(in the rows, 128 means zero)
Each path below is one point turned by a fixed rotation once a step. After each direction that follows a path, write how fast that rotation turns it, in degrees per step (0 if it stays still).
Each turn is a multiple of 5 degrees from 10 to 175, or 0.
Each row of a path follows its step; steps can be skipped.

step 0: [127 129 123 126 133 141 126 133 122 116 130 121 140 124 132 129 150 119
 125 112 134 123 118 124 120 131 137 131 122 124 123 125 117 124 133 128
 131 133 135 128 119 116 103 136]
step 2: [125 123 131 117 131 125 139 129 114 115 124 121 136 125 132 139 142 124
 127 113 118 133 130 140 121 122 130 135 114 120 120 130 123 129 133 116
 149 126 127 117 118 126 117 127]
step 3: [135 131 131 121 116 136 123 144 120 137 119 122 137 127 136 132 147 122
 121 116 131 129 119 128 119 126 134 125 109 111 123 128 121 135 131 128
 138 127 129 137 115 125 118 125]
step 4: [130 127 129 133 127 113 143 139 122 118 121 122 141 125 128 122 148 125
 122 113 139 136 119 126 130 125 123 137 117 124 121 132 118 137 143 119
 137 121 136 138 129 125 123 122]
step 5: [124 119 120 122 126 131 141 141 124 121 125 127 135 123 134 128 142 128
 123 105 141 133 127 141 112 140 120 131 120 115 129 127 123 122 138 127
 140 127 122 121 119 129 125 134]
step 6: [109 127 125 120 118 126 124 149 125 129 127 122 127 126 135 127 139 119
 120 104 131 131 132 131 113 124 128 133 120 125 127 140 118 138 129 129
 133 120 134 138 119 125 125 117]
step 7: [114 126 123 126 135 134 131 131 114 118 123 131 134 123 129 121 134 128
 117 112 128 147 119 129 118 126 135 129 114 129 121 133 117 125 146 120
 142 123 126 146 127 126 128 130]
step 8: [125 123 123 137 119 132 133 134 124 120 127 144 135 126 132 134 145 121
 122 111 132 136 123 122 106 132 130 124 117 125 140 124 117 124 130 125
 139 121 135 130 116 139 130 121]
step 9: [114 128 130 122 134 121 140 130 123 125 121 133 131 114 132 138 126 122
 128 107 139 121 123 121 110 130 124 132 120 127 125 136 121 128 128 117
 137 120 135 144 116 122 118 120]
step 10: [120 131 132 140 132 133 127 139 120 126 131 124 133 124 138 130 125 112
 128 110 132 137 123 127 121 146 135 126 116 129 128 133 125 122 144 122
 146 129 128 134 110 119 129 129]
[132 128 128 129 126 128 128 133 130 124 128 129 126 129 129 128 127 124
 125 127 128 125 128 123 130 126 128 130 127 127 130 130 130 133 122 130
 127 125 124 131 125 132 131 128]  145
[130 126 129 128 129 133 129 126 136 133 128 132 126 128 126 123 126 128
 130 127 124 127 128 126 131 129 128 128 129 127 128 130 128 129 127 126
 130 125 128 124 134 127 127 126]  0
[132 129 126 124 134 131 127 126 130 127 127 126 131 125 130 127 123 129
 124 127 130 128 126 129 125 129 129 129 127 124 128 125 129 125 128 127
 128 127 122 130 129 126 128 133]  155

step 0: [139 125 122 129 128 114 114 125 138 135 135 136 128 126 113 132 117 129
 138 133 128 138 116 136 113 126 129 126 128 136 119 147 128 136 128 133
 121 129 114 131 126 131 130 122]
step 1: [122 128 119 122 120 131 131 125 127 140 135 109 134 128 135 140 127 129
 125 141 145 127 140 126 123 130 121 132 121 130 118 121 136 121 148 134
 120 130 128 122 133 122 135 130]
step 2: [140 110 115 142 133 138 129 124 135 134 125 132 123 123 123 129 131 132
 137 128 121 133 124 128 127 135 109 112 135 124 120 139 121 126 126 144
 133 128 119 130 129 125 128 128]
step 3: [119 124 119 128 127 119 106 135 117 132 134 111 132 122 128 136 121 111
 132 136 125 130 124 138 122 128 125 129 129 143 126 128 136 133 129 126
 117 132 126 117 129 120 123 125]
step 4: [135 117 116 126 129 137 129 127 140 135 131 130 137 120 120 124 126 139
 129 136 141 128 132 114 124 129 126 133 116 142 116 131 126 115 130 138
 130 122 114 125 132 142 128 130]
step 6: [119 114 118 142 134 131 119 127 130 139 130 129 129 124 128 133 123 130
 148 130 128 128 125 129 116 125 131 130 130 142 113 124 117 116 137 125
 120 132 124 125 119 126 141 119]
step 7: [138 127 114 134 118 133 123 126 136 121 140 115 145 132 129 135 133 125
 118 138 132 134 126 129 122 135 113 124 125 136 127 127 128 130 132 136
 121 130 121 131 135 130 109 139]
step 8: [125 117 116 121 138 119 128 130 131 138 127 135 123 121 128 140 129 126
 142 144 125 127 129 132 124 126 138 121 133 130 109 138 137 128 123 145
 134 125 120 117 131 126 134 134]
step 10: [131 112 114 147 118 129 135 125 115 133 134 131 138 124 122 121 123 127
 132 137 130 128 127 129 119 138 126 129 134 131 114 136 125 128 129 139
 122 123 130 121 144 131 132 141]
step 11: [125 133 107 116 129 130 114 132 132 127 130 126 121 115 132 143 128 117
 138 128 127 127 130 123 121 131 121 118 124 140 126 127 126 136 136 138
 126 129 114 138 116 122 126 133]
[126 129 128 126 131 125 131 130 126 127 127 126 129 121 129 129 127 129
 131 130 127 129 132 130 129 131 132 129 127 130 130 128 128 122 132 129
 126 127 131 130 123 127 127 127]  145
[125 129 129 129 133 126 130 132 128 134 132 126 127 133 126 129 127 125
 129 128 127 127 123 128 127 126 128 132 129 131 134 129 128 126 130 125
 127 128 124 130 129 129 130 126]  125
[128 129 129 125 125 127 130 123 129 132 130 130 127 127 128 126 127 131
 125 126 130 128 127 131 128 132 128 133 127 125 126 132 134 128 132 127
 130 128 129 129 126 130 134 126]  85
[130 132 123 127 132 129 127 127 124 126 129 122 124 128 127 127 130 129
 128 128 131 126 126 129 128 127 133 127 133 127 124 131 128 129 125 126
 126 128 128 130 124 129 128 124]  130
